Each row is where one point has got to under a steady rotation. How many steps took it there?
The counts run from 0 to 529.
0.9,-14.1,-31.2,18.8,3.7,15.8,4.3,13.4,3.9,-0.8,-29.9,18.0,-3.9,-13.7,11.6,8.1,7.9,0.6,12.4,8.2,10.6,-9.7,-1.4,-44.4,-5.3,-7.7,-14.7,-11.0,5.3,-5.8,-33.6,-18.4,16.3,5.4  144
-8.4,13.3,-7.9,-24.3,23.1,-3.3,-19.1,-43.5,-1.4,3.7,-30.5,3.8,8.2,16.5,6.2,8.9,-13.6,0.3,-9.3,-1.1,6.3,-6.1,-7.5,19.5,-18.8,9.4,23.9,-21.9,7.2,-12.4,11.2,17.3,-16.1,17.1  277
-8.1,-32.0,-20.4,27.3,-7.9,22.7,-12.7,7.4,2.0,-1.8,-17.8,16.1,0.1,-5.2,0.8,5.3,-4.4,-27.1,-4.0,2.8,31.9,-24.7,-1.5,-25.7,5.3,19.5,-16.1,-6.7,-4.5,0.2,-26.1,-14.1,11.3,1.5  375
-5.0,-13.5,8.1,-34.0,7.2,16.3,8.9,25.9,1.5,-11.0,-7.3,-0.9,-5.7,-20.1,7.0,8.4,13.5,24.2,5.9,-5.0,-9.5,4.2,14.9,12.5,-38.7,18.0,15.8,-0.7,24.0,-11.3,-3.5,-31.7,-20.9,12.3  31
-10.4,10.5,-7.0,11.6,0.3,4.8,10.3,11.0,9.3,14.4,37.9,24.5,-13.9,2.9,-16.9,4.7,-2.3,1.4,-15.4,4.0,-15.4,24.2,-27.8,15.5,19.3,-14.5,-5.0,19.5,-12.5,10.2,-9.0,-26.4,17.6,-19.3  456
-2.6,-6.4,-11.5,5.2,-6.2,-33.6,21.8,-24.7,9.8,20.5,-19.7,-6.2,-11.3,-22.3,12.3,-9.1,13.3,13.0,-15.7,-5.5,-9.2,32.0,9.1,-9.6,-6.9,-14.9,-25.6,-8.5,-3.2,18.5,6.3,-1.4,9.7,-32.7  209
-26.7,-13.9,-7.8,-9.9,-11.8,-1.0,-24.3,-52.3,-2.0,7.7,12.4,32.2,7.7,18.3,-0.5,3.9,-5.0,-3.2,-0.3,-5.3,1.8,11.7,-6.6,19.5,-1.4,-23.6,9.8,2.6,-14.8,0.0,13.7,-5.3,-11.5,13.6  514
-26.7,-9.0,-19.7,-7.7,3.4,-0.7,-10.1,2.2,-30.0,7.8,-8.6,-9.3,2.4,5.7,-15.6,25.1,9.6,20.9,22.2,-10.5,-10.1,21.3,-12.1,-8.1,19.6,-6.2,18.2,16.6,-19.9,21.9,-30.7,0.7,-7.0,19.6  168
-0.5,4.0,1.4,-1.1,23.0,-21.1,-3.9,-14.2,5.6,13.5,0.1,28.1,2.9,19.6,-28.3,-16.7,-24.0,13.3,5.6,4.6,-15.6,-14.4,-29.0,13.5,24.2,0.2,5.8,5.7,-26.4,12.2,22.3,-11.9,10.7,-10.9  451
6.1,0.2,0.6,-0.5,-1.7,13.6,-5.8,28.6,2.5,-3.8,28.7,39.5,16.5,-7.8,21.7,15.8,-14.2,-14.7,-20.3,16.0,0.8,-8.0,-5.7,-5.9,-20.4,-0.4,-8.9,18.9,11.0,-21.8,4.9,-23.7,-27.7,-0.6  24
20.3,21.0,-14.2,5.6,-8.6,20.9,-18.0,5.7,3.9,10.4,-17.2,19.0,-13.5,-10.1,28.8,19.2,-13.5,-19.7,-20.7,31.7,30.3,-2.4,-4.4,20.0,-16.0,15.9,7.3,-6.2,5.5,-7.8,7.9,19.0,3.4,6.6  43
-12.1,-6.0,4.0,-5.5,-24.0,31.7,-18.8,-28.4,8.7,7.4,20.9,8.5,16.2,13.9,0.6,20.2,-10.4,-25.7,-16.1,-21.3,29.3,11.7,-2.8,11.2,-5.5,-20.2,12.9,-16.9,8.0,-17.9,17.7,-5.7,-8.1,-5.4  284
4.3,38.6,2.7,-14.9,26.3,10.9,-6.3,11.8,4.4,0.3,19.3,8.5,21.8,-2.0,24.2,10.4,-25.6,-5.3,-15.8,3.0,8.7,1.9,-15.3,2.3,-9.0,-30.4,4.1,19.9,14.6,-29.4,6.6,-5.7,-13.5,-9.0  252
34.2,2.1,-9.3,-6.5,-13.5,2.4,8.2,5.7,2.5,23.1,-14.2,7.6,-6.3,-25.5,44.2,2.1,-10.7,3.8,-24.2,14.3,14.1,18.0,-5.7,12.2,-23.0,-16.9,10.0,2.4,-22.5,13.8,8.9,13.8,12.4,9.1  502
-18.2,14.7,-4.0,-20.0,8.1,-1.6,2.0,-7.6,18.7,-4.4,26.5,16.5,24.0,2.1,32.6,7.7,11.2,-16.7,-14.1,25.2,-3.5,5.9,-18.6,-6.2,-24.3,-9.1,-15.6,21.0,8.0,-22.5,-1.9,-20.3,-3.0,-5.5  254
9.4,3.6,1.9,28.7,4.9,12.8,-21.9,27.1,-7.9,4.0,16.7,-3.5,-38.7,13.7,31.8,-1.8,4.0,-10.8,1.4,29.5,22.3,15.1,16.3,-4.4,27.0,10.6,-9.2,-2.7,25.2,1.8,-9.3,8.7,-11.3,-6.8  365
17.5,42.8,-13.3,-2.3,26.4,-26.4,24.8,-1.9,-1.7,15.9,-5.4,-5.9,10.0,-10.2,-6.7,-12.7,-32.4,6.9,-14.6,-2.3,-12.6,5.0,-4.3,6.1,1.3,-14.6,5.0,11.5,-13.1,-7.9,14.2,7.3,6.5,-29.9  215
6.6,-19.5,6.4,9.5,-14.3,-40.2,10.0,-12.5,-21.5,18.2,1.9,21.1,0.1,-16.9,9.1,30.3,-2.2,-13.2,1.3,-18.5,-21.9,5.2,-18.0,-17.9,16.0,0.4,2.6,-17.1,5.0,23.7,-5.5,-21.3,-0.9,-22.5  201
25.6,-2.2,14.2,20.1,-16.7,3.8,3.1,16.8,5.0,-3.4,23.0,-18.6,-16.6,5.6,17.2,-10.6,14.6,-11.9,-19.1,11.0,-2.5,-10.2,20.5,20.6,6.1,32.0,-2.0,-20.1,4.0,5.9,28.0,16.4,9.1,-29.1  329
2.3,1.6,19.6,-18.8,-25.3,43.8,-3.7,13.3,-2.6,-8.6,1.2,-22.1,22.4,12.7,-13.1,15.0,-5.4,4.3,-0.7,-22.7,9.8,-8.2,20.3,-1.2,-7.3,-4.4,13.8,-2.6,2.6,-20.2,20.8,-8.2,-21.6,15.2  57
11.5,26.4,-31.0,33.2,-1.1,11.9,-4.7,17.2,-8.7,-11.9,-3.6,28.2,-20.5,-5.1,-8.6,19.7,0.5,-0.8,-8.0,0.6,-12.3,-9.8,7.2,11.4,28.4,16.6,4.9,-3.2,2.9,-2.0,-29.3,11.6,4.5,-3.3  106
-7.9,-15.6,-21.1,26.3,1.1,14.3,0.6,12.2,-13.5,-1.8,-4.8,20.2,0.6,-1.2,7.5,-4.2,0.8,-31.5,-15.8,13.4,25.4,-2.2,3.8,-23.2,10.9,31.5,-22.8,-2.7,-3.3,-0.4,-40.5,-11.5,-3.5,-6.7  374
-19.7,-5.4,-5.2,-6.6,-0.9,-9.4,3.8,-2.3,19.3,14.5,34.7,10.1,-6.8,-1.3,6.4,25.0,21.9,13.0,-8.7,-3.4,-31.4,35.1,-23.3,-0.7,2.1,-23.1,-8.0,-3.6,11.0,-7.4,4.2,-23.8,-6.0,-24.1  227
-8.1,9.5,-15.9,3.5,-27.1,45.1,5.2,-4.9,3.3,0.7,14.3,16.0,6.1,2.2,-11.1,16.7,-2.1,-25.5,-30.7,-5.0,31.4,16.1,8.3,9.6,-13.3,-4.1,-1.9,1.8,0.0,-25.0,-9.1,-15.0,-6.9,0.1  52
-6.0,-11.7,0.3,27.3,9.2,-12.6,-34.2,10.0,-11.9,0.3,0.9,12.1,-10.7,14.6,32.9,0.5,7.3,-5.5,11.9,17.7,4.9,-6.9,-8.1,-27.8,46.8,5.2,-12.1,-1.8,-1.2,11.4,-13.9,-1.4,-7.9,6.7  137
0.8,-2.4,10.5,-1.5,-5.8,-6.8,-21.0,-1.1,15.3,-21.4,-3.2,-16.7,-12.0,9.6,4.2,-4.6,23.6,5.1,8.4,12.6,-12.0,-33.5,7.0,22.4,7.5,42.1,4.5,-14.9,0.6,11.7,32.0,29.5,11.3,-1.7  331
-12.5,-10.9,0.5,13.0,0.7,4.4,1.8,-5.4,-29.7,26.8,8.8,0.8,-11.6,33.7,-6.5,12.3,-0.5,-14.4,8.0,1.5,7.4,20.3,-27.9,-4.1,37.7,3.1,23.7,-23.3,-11.5,17.5,-16.9,-12.4,12.0,-8.7  165
-37.8,-6.7,11.2,-33.5,-16.3,14.0,-18.2,-28.8,0.3,-14.3,12.3,-7.6,33.0,19.9,-4.0,10.3,10.6,-0.1,-4.0,-24.0,10.1,4.4,6.5,13.9,-14.3,-2.7,6.6,12.0,-10.4,-8.2,13.5,-3.6,-22.4,14.7  286
-27.0,-36.6,-13.5,9.3,4.3,11.4,-14.8,-5.6,-5.7,0.9,-36.1,7.9,-0.7,5.0,-13.6,4.3,1.7,12.4,20.2,-4.5,18.6,-17.0,19.2,-31.5,4.9,13.3,-8.1,-23.3,3.6,-7.8,-8.2,-17.6,-17.1,3.4  377
-9.1,-0.6,2.7,12.4,-10.4,12.9,-10.7,15.3,24.1,12.0,32.2,18.6,-13.7,-7.7,-6.8,15.9,7.1,-4.5,2.7,4.2,-8.7,17.7,-37.0,9.1,19.8,-28.1,-6.8,16.8,-8.8,14.5,1.0,-23.8,29.8,-16.3  457
5.3,-13.9,-17.3,25.7,-22.3,-10.3,15.9,9.0,-2.0,16.0,-16.8,13.0,-14.5,-40.6,-8.6,1.0,-2.9,7.1,-12.4,-11.9,4.2,11.3,6.1,-3.9,7.7,-9.7,-23.4,11.3,-22.1,26.9,-13.1,-14.0,16.2,-26.0  438
-3.0,-19.1,17.0,17.3,23.6,4.3,-3.0,-0.2,1.0,-3.5,21.5,5.9,-30.4,39.9,-5.4,-43.8,12.6,-1.6,6.5,11.5,-0.7,6.4,3.9,6.7,28.0,11.6,-3.1,-14.7,2.7,15.0,-1.9,-16.3,11.0,-8.6  128
-18.7,5.5,-1.8,-37.2,16.5,7.0,5.8,8.7,-4.0,3.3,-2.5,15.9,15.4,-10.1,16.2,27.8,-2.6,18.3,14.3,-1.5,-19.7,-3.7,-19.5,-2.8,-16.5,-10.9,32.9,12.0,2.1,-10.0,-12.8,-37.1,2.1,13.4  490
8.3,30.8,-25.7,-8.0,13.3,0.1,12.9,-30.3,-12.1,14.9,-5.4,36.1,-3.0,9.8,6.6,4.3,-21.4,-5.0,-20.6,9.0,0.7,26.5,-6.8,22.5,-19.4,-16.2,14.5,-2.6,-3.6,-14.8,-7.3,5.9,-9.7,9.8  510
8.9,8.4,0.8,-21.9,-31.3,18.9,20.3,9.0,0.5,-11.0,21.2,-9.9,21.3,4.9,10.4,28.2,17.2,-7.2,-4.2,2.2,-11.7,14.9,12.3,-4.7,-41.4,-12.9,-5.8,0.9,9.8,-22.6,11.6,2.6,-20.4,9.9  290
25.5,-13.4,8.1,17.9,7.9,17.3,12.1,24.6,7.0,-3.2,-7.5,-4.4,10.3,30.3,-9.9,-26.3,-6.1,5.4,-1.3,-15.8,-1.9,-29.6,3.9,-29.6,21.9,-3.5,-9.7,-22.2,-6.9,-11.7,24.3,-8.9,-1.1,-4.2  120
11.2,-12.6,-5.6,-10.1,-19.9,-12.0,-0.5,-14.0,-2.5,-15.5,6.3,23.8,-28.4,-9.6,8.0,-2.9,16.7,-5.0,0.4,10.8,-7.6,16.5,21.5,35.3,-36.9,16.0,-0.4,-1.9,21.5,16.8,-3.1,21.1,-5.8,17.9  300
-5.0,-25.9,12.3,-7.9,-1.1,-0.3,-13.9,-3.7,0.7,7.8,28.6,37.5,22.3,-0.7,33.8,11.8,-13.0,-22.5,-9.4,5.5,3.7,-13.8,-23.7,-1.1,-8.4,-1.1,8.6,6.5,0.8,-7.2,12.2,-27.3,-2.2,-3.5  256
0.4,-15.6,0.7,-30.9,7.1,12.2,16.6,20.3,-10.2,-9.7,23.2,6.4,17.1,-23.5,13.7,6.5,-12.2,-7.7,-14.9,-18.4,2.1,-1.4,-8.5,14.4,-28.8,5.8,29.0,20.9,2.6,0.6,-22.3,-32.6,3.2,0.8  261
-7.0,20.8,-3.2,-0.3,6.8,-7.4,37.0,-11.4,-8.3,-5.0,1.6,-0.1,-16.3,12.6,-37.6,-22.6,6.9,6.5,29.3,21.0,-0.7,26.1,20.1,0.7,-10.1,-14.6,-23.2,28.1,-4.1,13.4,-5.5,-6.7,11.0,-6.3  418
10.9,33.6,-3.9,7.5,-0.8,-2.0,20.2,-2.3,-4.7,10.2,17.5,-4.0,-16.0,1.8,-14.1,9.3,-11.3,-4.6,31.5,6.9,3.3,24.7,-4.5,-3.3,-0.6,-50.2,-7.3,14.8,10.8,-0.5,2.6,-4.5,25.0,-17.4  189
